The table:
(-20 35 4 13 -40 29 -64 0 10 1 44 -9)
(-28 -29 23 4 29 41 -2 33 16 20 -30 10)
(-1 -33 13 41 -24 22 -44 -8 -16 14 7 -10)
(3 15 -9 -28 1 21 17 -9 -21 2 -13 12)
(-23 5 -11 -16 8 -46 13 -57 26 -24 10 -34)
(13 12 -23 -14 -3 12 12 -21 -20 -15 -1 13)
(-24 14 -23 -8 17 -15 13 -4 -3 -22 4 -33)
(-32 8 53 -24 63 -18 44 8 -9 -34 -85 6)
(-28 -6 -22 13 29 -12 3 -20 -23 -27 18 -34)
(58 18 27 -23 -26 -19 14 8 -3 43 0 19)
(1 -31 31 46 -11 37 -26 -11 24 -9 7 -7)
(-33 -3 -19 16 47 -1 -29 9 -54 -48 26 -44)
(-13 13 -33 9 13 29 -35 15 -44 -45 31 9)
(5 -19 -9 -29 5 -13 44 -28 18 6 -24 12)
(32 -32 -2 24 -9 -13 -7 9 33 36 -21 36)
(31 44 33 -13 16 7 25 36 -4 28 -25 29)
(47 31 26 -34 -2 -7 37 6 14 32 -40 47)
(48 -13 16 -42 -36 -38 28 -29 0 17 13 42)
(-7 -9 5 20 -60 -9 -28 14 3 26 32 -5)
(-4 34 -37 63 -2 -6 10 -6 3 -1 37 -25)
(-45 1 -19 23 11 -14 -25 6 -43 -39 15 -30)
(-9 26 -27 12 2 14 -17 -3 -17 -30 18 -11)
(-23 -12 -6 -11 37 -1 36 10 -4 -15 -17 1)
(-3 11 11 -21 12 -5 43 19 2 -10 -31 2)
(-4 23 -56 25 5 30 -13 -14 -40 -7 14 -8)
Every row has one hidden group. There are 2 groups. Groups can overlap: rows of different groups may look alike.
More rows, each followed by its group:
(11 14 21 -22 47 0 51 24 -6 -7 -35 -11) En
(-8 22 -19 -11 7 12 -20 -15 -24 -13 2 2) Gr
(-6 -5 4 -27 -14 -24 -11 6 41 11 17 -15) En
(-20 -33 8 14 -26 -53 -6 10 35 15 -1 -12) En
(2 -13 14 23 -20 52 -35 20 15 1 25 15) Gr
(12 41 5 -36 33 25 36 31 -10 -2 -54 6) Gr
(19 -22 16 -16 -20 -17 32 -10 36 21 -9 24) En
(-12 16 -39 -13 -12 -19 -7 -34 3 -19 16 -9) Gr
(-26 9 -12 -12 12 -13 -3 6 -9 -8 -5 -24) En
(33 -30 16 17 -36 15 -17 -2 27 40 8 22) Gr
(-27 -5 -2 36 10 -11 -47 24 8 -23 23 -29) En
(21 -30 5 -23 -11 -17 29 -13 32 20 -6 7) En
(-28 -23 -16 35 55 28 -20 20 13 -12 28 -14) En
(3 -12 31 -17 16 -30 33 -17 -19 -11 -61 5) En
(24 -26 10 1 -19 3 -9 8 11 52 -6 41) Gr
(-2 -13 -3 41 -6 38 -40 10 20 -21 19 10) Gr
(-16 -13 -5 1 -24 -8 -10 -1 23 12 31 -7) En
(36 -20 1 5 -48 23 -34 -8 8 27 9 18) Gr
(8 20 -38 0 -6 12 -6 -21 -22 -9 11 13) Gr
(37 20 55 -41 -19 -40 34 -1 -31 23 1 -29) En
